Each run below is a few steps of one of 8 hidden systems, one row a step.
j964, trace 1:
[[  3  23  38 -19 -18 -10  56 -44  12  -6  -7 -20  37 -10  47 -26  -4   7]
 [  0 -14 -58  25  10  22  10 -14 -11  32  40  12 -33   3 -23 -51 -25 -12]
 [-13 -14   8  33  -9 -12 -50  50  -8  14 -31  -4 -22  11 -32  50  22  -5]
 [-15 -10  63 -28   3 -18   0 -25   7 -48 -15 -22  38  -5  48   5  -3   7]
 [  9  19 -38 -16   9  29  32 -27   4  24  37  -4  -1 -42   4 -59   4 -22]
 [ 15   1 -19  61 -34  -9  -3  45  -4  34  -9   5 -34  25 -39  10  -5   1]
 [-30 -32  54  -5  24 -19 -43   9  -4 -52  -6  -5  12  19  13  31 -28   3]
 [  3  23  -7 -58  15  16  21 -13   7  -8   9 -16  26 -64  23 -18  33 -24]
 [ 45  28 -30  40 -52   1  35   9  11  26   5   3 -17  18 -12 -35  -7  10]
 [-28 -24  19  30  29  -5 -43  25 -10 -17  22  18 -16  36 -25  27 -53   0]]
j496, trace 2:
[[-13  -1  49 -27 -46 -13   5  64  10  15  25 -10  15  18 -26  21 -19 -17]
 [ 35 -31 -19 -22  37  11  26 -18  -4 -78  29  14   5   8  11  16 -17  15]
 [ 12  81 -25 -21 -12  -7  -1  13   8  16 -22   4  25 -47  14 -32  -7   5]
 [ -3   1  37 -21 -49  15  40  23  11  26  33   1  -4  55 -10  25  -5  -7]
 [ 16   8 -36  -3  46   4 -16 -26 -15 -57  38  34   4   9 -27  19 -12  28]
 [-13  54  -1 -46 -15 -29 -14  13  10  26 -52  -2  40 -21  20   6 -21  14]
 [  9  -6  19  -6 -22  34  50 -31  12  18  16   6 -19  65  23  20   9   4]
 [ -9  44 -40  27  32  -3 -37 -29 -23  -5  25  34  -2  -3 -48   6   6  24]
 [-34   2  16 -43 -19 -35 -30  17   9  32 -52  -9  31  14   4  37 -23   9]
 [ 13 -22   3  11  18  34  28 -64   8 -15  -6   4 -23  42  46  10  12   8]]
j964, trace 3 (10 x 18):
[[  7  35 -11  -7 -19  44  40  18  -8  26   6  24 -40  48  19  23   8   7]
 [-19 -20 -15  -5  -4 -27 -14 -27 -38 -29  26  22  11  42 -49  36  10  39]
 [  7  -1 -29 -49  30 -11 -28 -29  43  22 -33  -4  41 -23  -8  34 -11  -7]
 [ 17  27  -9  15   7  32  51 -30   8  22 -33   5 -27  21  54   9  10   6]
 [-52  -6 -29   7  -9  -2 -16 -30 -57  15  20  23 -25  47 -23 -13   6  33]
 [-18 -40  -3 -31   0 -18 -40 -24  25  40 -17 -16  28  -2 -43  44  24 -17]
 [ 19   0  12  32  25  -1  27 -55  25   0 -48 -18   5 -15  52   2   9  -2]
 [-53  14 -23  10   1  16  -5 -18 -46  37   3   8 -35  10  25 -57 -10   5]
 [-25 -49  13   3 -35  -3 -25   8  -1  40  11 -20  -9  19 -47  20  42 -22]
 [ 12 -24  37  42  22 -33 -14 -41  24 -29 -28 -27  29 -30  12   0   5  -5]]
j368, trace 4:
[[-13 -50  11 -52 -32   4  14  -1  21  33 -27 -24   4  37  32   6 -16 -13]
 [  7 -12  -3  74  11  10  11 -60   0   6  19   3 -27  21   1 -39  -9   4]
 [-67  -3 -31 -20  28 -11 -44   5 -28  53  -7   4   1 -26 -26  -3 -10 -12]
 [  0 -78  31 -22 -31  12   1   4  18  -4   7 -27 -10  42   9  12   9 -21]
 [  7  -3   4  63  19  -6 -15 -59   8  -2  10 -13  -1 -30  -2 -55  11 -12]
 [-49  -9 -16 -36  10   5  -4  48 -23  47   8 -13  -7 -41  -8 -16 -10 -35]
 [ 22 -60  32  18 -24  21  -8  18  14 -33  36 -14 -26  34 -15  16  26 -20]
 [ -3  21  17  35  22 -21 -35 -27  11 -13  -2 -19  27 -64 -11 -32  21 -13]
 [ -9 -11  -1 -54  -6  15  40  61  -9   9  14 -20  -1 -37  18 -16 -10 -34]
 [ 47  -3   9  46 -14  29 -11  19  11 -42  42   7 -32  19 -26   9  34  -8]]
j828, trace 5 (10 x 18):
[[-12  45 -31 -24 -21  46  -1   1  -6  52  36  22 -26  18 -21 -10  27  -7]
 [-21 -30  39  34  -5 -40  38  39 -15  14   0 -12   6   9 -28  47 -24  -5]
 [ 14 -32 -10  -2  33 -14 -45 -38  15 -59 -23   0  13   7  26  -6 -30  17]
 [  0  49 -19 -34 -16  42 -15 -31  21  43  -9   0  -4  -9  16 -18  54 -13]
 [-14  -9   3  22 -24 -11  71  45 -33  32  17  -6 -19   8  -9  -3 -26  -4]
 [-10 -49   0  14  40 -20 -54 -10  -2 -39  16   9   5  19 -31  24 -33   7]
 [ 12  22  14 -21 -10  10 -31 -34  40   9 -50 -21  19 -20  33   4  50 -12]
 [  3  22 -22   5 -30  16  61  13 -24  19  16  -1 -24  -1  30 -57 -15   1]
 [-29 -33 -12  11  28  -4 -24  15 -21   6  51  17 -10  15 -67  31 -18  -9]
 [ 15 -21  37   3  -8 -28 -30   1  34 -20 -56 -30  25 -13  16  39  21  -6]]
j655, trace 6:
[[ 21 -36 -41  37  25  -3 -28  -5 -10 -43  30   2 -17 -20 -20 -45 -20  -4]
 [ -4  12  18 -29   7  -7  -4  72  15   9 -29 -22  16 -57  17  16 -15 -34]
 [ 12 -10  44   1 -33  25  42   2 -12 -41  26  -8 -18  33  25  18  48   4]
 [ 15  17 -45   5   9  -9 -15  -1 -21 -32  52  17   8 -28 -45 -42 -12  11]
 [ 24 -15  10 -30  -4 -11   0  69  41   7 -16 -11  18 -11  -9  40 -43 -26]
 [ 19   4  20  13   3  26  14   2 -19 -68  -8   9 -30  32  51  21  25  20]
 [ -9  62 -31 -27   2 -13   8  -3 -29  -5  38  22  29 -30 -37 -18  -3  20]
 [ 33 -31  -6 -33 -23  -4   4  25  46  15   7   0  17  40 -28  44 -37  -8]
 [ 22  15 -15  32  31  14 -26  -6  -9 -57 -35  22 -28  22  45   9 -12  28]
 [-36  70  -1 -41   7 -19  23   0 -26  26  -2  14  38 -28  -6  16  -3  17]]
j828, trace 7:
[[ 31 -10  -7 -38   2  15 -15  13  66  35 -29  -7  11  12  -3  47 -14 -24]
 [ -1  24  21  47  -5  18  24  -6 -16 -11 -27   9 -39  40  59  -5  -9  21]
 [-74  -4 -11 -32  17 -15 -15 -41 -51  18  24  12  12   4 -20 -10   0  15]
 [ 28 -52 -11 -36 -27 -13  14  -9  48  31 -11 -23  26  11 -23  28  -1 -17]
 [ 24   9  -9  70  14  19  -6  -9  19   9 -32   6 -42  21  35 -19 -31   0]
 [-82   2  16 -21  20  18 -31  -8 -47  19   6   0 -19  -4  19 -11  23  -8]
 [ 11 -61  -7 -27 -55 -29  25 -13   0   2   5 -28  22  13 -28   1  28   1]
 [ 37  -1 -25  65  18  -1 -22 -19  41  19  -7   0 -11  -8 -14 -31 -41 -13]
 [-45   1  23 -11  32  42 -28  29 -14   9  -9 -11 -34 -25  41   0  24 -37]
 [ -2 -33   0  -9 -63 -21  15   7 -42 -34  11 -18  -2  16 -11 -14  50  21]]
j496, trace 8, 10 rows:
[[  8   3 -25   9 -10 -34 -50  48  12  23 -35 -14  14 -44 -34  -3  -8 -14]
 [  1 -52  53  -2 -14  11  20  23  13 -29 -10 -26 -17  31  56  -5 -25 -16]
 [  1  14 -23  18  38  23  16 -24 -26 -27  36   1 -13 -53  -1 -36  36 -13]
 [ 10  -3  -9 -17 -51 -31 -10  51  18  39  -7 -21  23 -25 -44  -6   0 -19]
 [ 32 -45  29   7  12  16  17  17  27 -54  24  -2 -13  35  30   8 -49  -9]
 [ -4  55 -18  -6  33   6  10  13 -32 -32   4   8   3 -64  17 -23  16   2]
 [  5  -5   0 -50 -72  -9  20  30  13  39   9 -19  20  10 -22  -6  12 -11]
 [ 47 -12   8  18  25  20   7 -15  32 -50  52  18  -3  30 -10  13 -42   1]
 [-15  67 -13 -13  23 -21   2  39 -29 -11 -27  14  18 -48  10  10 -17  16]
 [ -2 -12  -3 -70 -59  18  28   2   6  21   5  -8   4  44  18   1  15   2]]
j368, trace 9 (10 x 18):
[[ 17  24  72  -4   0  13  29  25  39  -8  26 -15  22 -22   0  37  13 -34]
 [ 37   3 -26  21  17 -17  36  18 -30 -63   5  -1   3 -49  -7   1  23  12]
 [ 23  58 -10 -49 -23  20 -38  59  16 -23   1  12   5 -10   7  -8  -8  -1]
 [ 28  44  51  13  -6   2  51  12  21 -10   6   4  15   8   1  60  16   0]
 [ 23  25 -39   3  17 -36  18   4 -33 -60 -12  17  19 -24  -3   7 -12  40]
 [ 19  55 -18 -66 -15  28 -22  26  28  -1 -20  20   6  21  27  15 -18   9]
 [ 19  40  25  37 -14  -8  54 -19   3   7 -16  12   1  36   6  51   9  27]
 [-11  21 -48 -13  22 -37  -5 -18 -34 -28 -16  27  24   5  -5   3 -45  49]
 [  6  14 -23 -62  -7  31 -14 -11  33  26 -30  13  -2  48  31  27 -16   6]
 [ -4  13   7  60 -13 -19  35 -46 -12  25 -30   7 -10  42   9  15   0  32]]
j565, trace 10, 10 rows:
[[-41 -22  25  43 -24 -25  31  34 -50  19 -18 -13 -25  15   6   4  -2   6]
 [-15 -70 -23 -45  13  -2 -49 -31 -10 -40  12  -6   8  10  -7  -6   9   2]
 [ 21  14 -15  28  18   6   2 -35  39  44 -32 -22   7 -53   3 -14  28 -29]
 [-11 -27  16  38 -25   8  46  35 -27  14  22 -11 -37  18  15 -37 -24 -14]
 [-25 -32  -8 -26  10   7 -60  -5 -24 -35  37   2   0  -7 -39   8  45  -7]
 [ 32   2   8  23  -9 -36  13 -11  30   3 -41 -36  36 -58   1  -7  21 -13]
 [ 19 -18   7   6  -9  27  42  12   9 -12  46  -6 -19  10  26 -59 -47 -20]
 [-17  25  -6 -14   9  26 -37  22 -19  -1  46  12 -11 -22 -48  18  54 -17]
 [ 29   2  28  17 -42 -56  14  24   5 -28 -33 -27  38 -22  -9  12   9  16]
 [ 27  -5   8 -28  18  22  10 -18  30 -42  43   3  13   4  30 -44 -57  -9]]
j655, trace 11, 10 rows:
[[ 31   7  -6  42  25  16  34 -49  23   8  -3  16 -12  30  -5  50  10   9]
 [-39   7 -62  -7   5 -25 -12   2 -54  20 -32  16  -9   5   1 -19 -28  33]
 [-28  16  45 -43 -10   8 -49 -18  42  33 -10  -4  28  24   1  28  -2 -12]
 [ 29  -8 -18  51  15  -2  34 -73   9   3 -21  -3  -7  10   9   5  23  14]
 [-53  10 -37  -7   5  -9 -13  11 -32  55 -14   4 -10 -12   8 -45 -44   0]
 [-25 -15  49  -4  -3  16 -44 -15  34  35  -6 -15   1  21 -14  42  36 -29]
 [ 13 -24 -15  52   1 -24  22 -60 -17 -19 -24 -18  -1 -17  14 -31  24  17]
 [-43   5  -1 -25   6   6  -3  21  -3  54  13 -11   1 -28  13 -54 -43 -34]
 [  4 -31  31  28  -5  29 -19   3  22  20   1 -17 -27  13 -17  38  62 -33]
 [ -4 -21  -7  46  -9 -40   6 -14 -41 -37 -13 -20   3 -31   7 -48  10  17]]
j522, trace 12:
[[  9 -22 -17 -79 -28  -2  33   5   5   2 -22  -7  23  17  10  44  19   8]
 [ 35  38  -8  38 -30  24 -40 -11  32   5 -14   6 -25  31  17 -36  -4   6]
 [-35  24  18  34  63 -18  14   5 -13  15  21  13  12 -31 -27  27 -43  -7]
 [ -6 -41 -36 -63 -25  -8  24   9 -28  -9 -23  -1   2  33  10  36  17  21]
 [ 17  29   6  24 -18  20 -57 -46  36   4 -23   0 -10  22  24 -30  15   2]
 [-19  21  17  33  47 -15  46   0   6  40  19   1  17 -38 -20  12 -50 -19]
 [ -7 -49 -63 -42 -15   2   7  23 -41 -10 -11   5 -24  31  -3  17  11  17]
 [-10   8  30  24 -10   6 -69 -46  25   1 -29 -11  -2  13  21 -13  34  -4]
 [ -6  12  19  20  25 -19  71 -14  13  34  14 -13  26 -39   4 -12 -44 -19]
 [ 10 -39 -82 -36  -4  20  -8  26 -27  -6   8  10 -32  12 -17  -3   9   3]]
j522, trace 13 (10 x 18):
[[-15  21   6 -45 -30 -19 -54 -33  17  18 -11  -1  41  11 -32  25  36  12]
 [ 45  -5  27  33 -11  -8  41   2  52   5  -1  -7   8  25  15  -1 -65  -7]
 [  3  21 -56  12  57  24   2  22 -35 -24  -7  26 -34 -21  11  14  -6  10]
 [-62  13  20 -42 -25 -10 -41   0 -19  41 -24  -3  12  21 -10  31  33   6]
 [ 29 -10  18  26 -25 -13  37 -59  29  -2  13  -4  16  45   7 -20 -33  19]
 [ 30   5 -63  13  67  10  -7   3  14  -4 -18  13  -8 -44  -4  12 -21 -12]
 [-60  -8  15 -21 -13  11 -18  45 -27  50 -27  -8 -26  16  13  25  13 -12]
 [-11  -6  13  28 -26 -11  15 -77 -20 -12  22   1   4  40   1 -32  12  30]
 [ 32 -13 -42 -10  45 -15  -9 -24  44   8 -12  -9  32 -52 -21   6 -22 -18]
 [-13 -29   1  -3 -10  29   8  64  -1  34 -20 -13 -44  11  30   8 -11 -32]]
j986, trace 14, 10 rows:
[[ 39   6  -2  11 -25 -12  19  22  13  -8 -75 -22  -2 -14  40  23  31   7]
 [-23  28   4  10 -11  25  21 -12 -33  -7  43  16 -27  26  26 -58 -21  11]
 [-23  -3   4 -32  27 -10 -25 -11  13  21  35   7  33 -14 -67  51  12 -17]
 [ 48 -34 -25  12 -30 -28   3  33  15 -20 -62 -21  -2   2  20   6 -13   8]
 [-11  40  20  21  24  44  -8 -27  -4 -20  24  14 -27   8  49 -46 -12  -3]
 [-35  20   9 -39   2 -10  25  -5 -16  39  19   5  30 -14 -49  55  32  -3]
 [ 36 -53 -46   3 -37 -31 -14  28   5 -14 -22 -11  -2  20 -15 -18 -34  11]
 [  1  25  36  34  47  33 -36 -30  29 -26   4   4 -14  -6  39 -13 -12 -15]
 [-28  30   6 -34  -6  -4  62  10 -28  31 -13  -3  14 -19   4  40  34   2]
 [  8 -36 -54 -12 -42 -12 -26   4 -12   1  23   6 -11  34 -35 -42 -22  14]]
j986, trace 15 (10 x 18):
[[  3 -58 -28 -38 -44 -36  14  -9  -3  18 -11 -27  26   2 -27  -1  15   3]
 [ 32 -18  -5  66  23   9 -20 -17  31  -9   6  -8 -22 -12   5 -48 -32 -20]
 [-38  37  37   7  31  20   9  31 -17  19 -11  -6 -14 -37  20  35  35 -26]
 [-19 -30 -26 -49 -57 -20   9  15 -44 -10   4 -14   7   6  -7 -24  30  15]
 [ 27 -18  16  30   6  -8 -34 -38  45 -14  37 -10  19 -10 -28 -41 -24 -19]
 [ 20  18  27  28  30  11  37  47  18   5 -22 -12 -10 -43  16  45  12 -32]
 [-14  15 -33 -32 -42  11  -5  34 -58 -25   5   6 -24   8  15 -32  31  20]
 [ -4   3  41  -9 -16 -17 -35 -41  27 -14  49  -3  42   9 -40 -13  -5  -3]
 [ 55 -17   4  14  20  -8  54  35  39 -11 -12 -14  11 -29   1  40 -26 -21]
 [ 11  46 -43  -1  -8  38 -21  33 -29 -23  -7  22 -44   6  27 -25  19  13]]
j565, trace 16, 10 rows:
[[ -6  20   8 -35 -33 -15  47  28  18  65 -17 -17  30 -16 -11  21  -6 -16]
 [ 39 -26 -23  29  -7   6   1  -7   3 -39  33  24 -22  59 -25  11 -27  22]
 [-34  51  11   1  46   5 -62   6  -7 -12 -28   7   3 -39  22   3   2  -3]
 [  3 -13  19 -45 -38  -9  68  11   9  21 -27 -23  20  13  30  24   2  -4]
 [ 16  -1 -54  12   5  15 -15 -50  -2  -9  42  33 -13  43 -34 -16 -15  23]
 [-36  32  19  26  35 -13 -43  39   1  32 -36  -2   1 -36  -3  25 -17 -18]
 [ 12 -51  18 -29 -26   2  48   7  -5 -34 -23 -19  -5  34  46  25   8   8]
 [ -8  28 -50  -7  11  17 -33 -73  -7  13  23  20   1   7 -15 -39  16  16]
 [-30   6  21  33   9 -25   6  42  10  65 -24 -14   4 -25 -22  25 -32 -26]
 [ 23 -66  -6  -1  -1  13   8  11 -14 -65   2  -2 -31  43  27  19   3   9]]

Which system made each run below?
trace 17:
[[  7  13 -36  -7  -6  11   2  58 -10   7  18   7 -20 -12   4 -53 -61 -11]
 [ -4   7  48   3  14  14 -27  48  12 -13   9   2  -7   7 -19  72  20 -21]]
 : j655
trace 18 (2 x 18):
[[ -5  20  13  25  23 -17 -21 -18   4 -28 -42   2   8  -2  55 -31 -57  20]
 [-24  23 -14 -46  45  39  34 -23   4  44  24  15   2 -10   3  27   0 -20]]
 : j522
trace 19 (2 x 18):
[[ 29 -23 -25  22  49 -12  -2   6  32   4  26   6  13 -26 -53  25 -46 -22]
 [ 14  12  -6  -5  -5  -1 -12  71  -6 -29 -60  -4 -18  -7  49  11 -21   6]]
 : j496
trace 20:
[[ -3  25  21  32 -32 -14 -22  50 -21 -19 -40 -14 -18 -11  39 -39  -5   8]
 [-38  21  29 -37  32  16   4 -31 -11 -20  69  15  23  -6  -5 -13 -20  -3]]
 : j522
trace 21 (2 x 18):
[[-39 -25   0  21  11   6   6 -48 -21  51  13 -17  -8 -19 -28   6  61 -21]
 [  6 -63 -26   1 -23 -30  -3  37  -1  16 -39 -32  -5 -14   5 -27 -26 -14]]
 : j828
trace 22:
[[  6  29 -35 -23  13  49   0  16  30  53 -20   1 -25 -12  35 -18 -14 -30]
 [  4  17  36  28 -45  12 -19  20 -15 -24  24   4 -22  33 -23  21  57   8]]
 : j496
trace 23 (2 x 18):
[[-33  55  21 -30  25  31 -22  18  19  43  32  12   8 -21  -8   1 -21 -33]
 [ 19 -52 -17 -22 -40  -9  14  11  -9 -14 -19 -13  -3  29 -20  52  56   9]]
 : j986
trace 24:
[[-36 -14  47 -13 -19  30  19 -29  14  45  38 -11  -7  34  13 -20  -2 -25]
 [-10 -22 -42  30  32 -18  13 -12 -43  -2  23  12  -6 -19 -61  31  29  11]]
 : j565
trace 25 (2 x 18):
[[ 26  67  14  -3  -9  48  13  -8  24  10  19  16 -11  11   5  26  46  -6]
 [-26  46  11  14 -25 -45  26  19 -46  -6   5  17  18  15 -18   8 -26  43]]
 : j565
trace 26:
[[ 24  17 -11  -6 -22 -29 -30 -35   9 -22  16  13  39  14 -61  30  28  29]
 [ -9  11   7  -1  20 -31  21 -12  19  20 -34   7  29  19  22  15 -87  17]]
 : j496
trace 27 (2 x 18):
[[ -9 -31   0 -14  29   1 -34 -33  15 -22  62  11  17  17 -33 -16 -47  -7]
 [ 22  26 -17  16  40   9   1  35  16   9 -32  -7  -5 -61   1  35  26 -28]]
 : j565
trace 28, 2 rows:
[[ 14 -16 -53 -11   6  31  -1 -32   6  21 -50 -14 -25 -12  36  -8  51  -8]
 [-30  24  23  34 -55 -15   0  23 -25  36   5  -1 -15  32  -3 -41 -23  12]]
 : j368
trace 29, 2 rows:
[[ -1 -11  43  -6  26  13 -16  -1  36  -9 -41 -32   8 -40  53   8  20 -34]
 [-12  32  14  22 -24  10  43 -13 -30  -2  15 -11 -13 -17  37 -66  16   1]]
 : j964
trace 30, 2 rows:
[[-54  17 -15  28  44 -17  11 -21 -49  33 -17  17  -8 -10 -16  37   6  18]
 [-17 -35 -46 -37 -20   6 -53 -19   7  37 -45  -6 -10  32   0   9  23   1]]
 : j496
trace 31 (2 x 18):
[[ -6  67  46  13 -30  22 -23  25  25  28  18  12  -8  28   2 -10 -19  -9]
 [ -3 -32   0  43  44 -23  23 -35 -18 -14  17   8   5   2 -41  55   6   9]]
 : j655
trace 32 (2 x 18):
[[ 32 -16  -6  18   0  30  -9  12  14 -40  12  -1 -32  18  47 -58 -41  -7]
 [-17  53  12  14  40  10   0  43 -12  13  11   7  -1 -55 -21  31  16 -22]]
 : j655
trace 33, 2 rows:
[[  2 -16   0 -54 -31  10  42  -8  -2   5  58   4  16  29 -38  24  16   0]
 [ 35   2 -20  58  20 -37   8  -5  22  11 -35   7   9   4 -30  42 -35  14]]
 : j828
trace 34 (2 x 18):
[[  3  54  13  21  45 -14 -25 -23  24 -10  18  25  29  -5 -26  24 -47  12]
 [  4  -2 -14 -35   7  -6  44  37  -2  11 -31  10   4  20   8  73 -21  11]]
 : j522
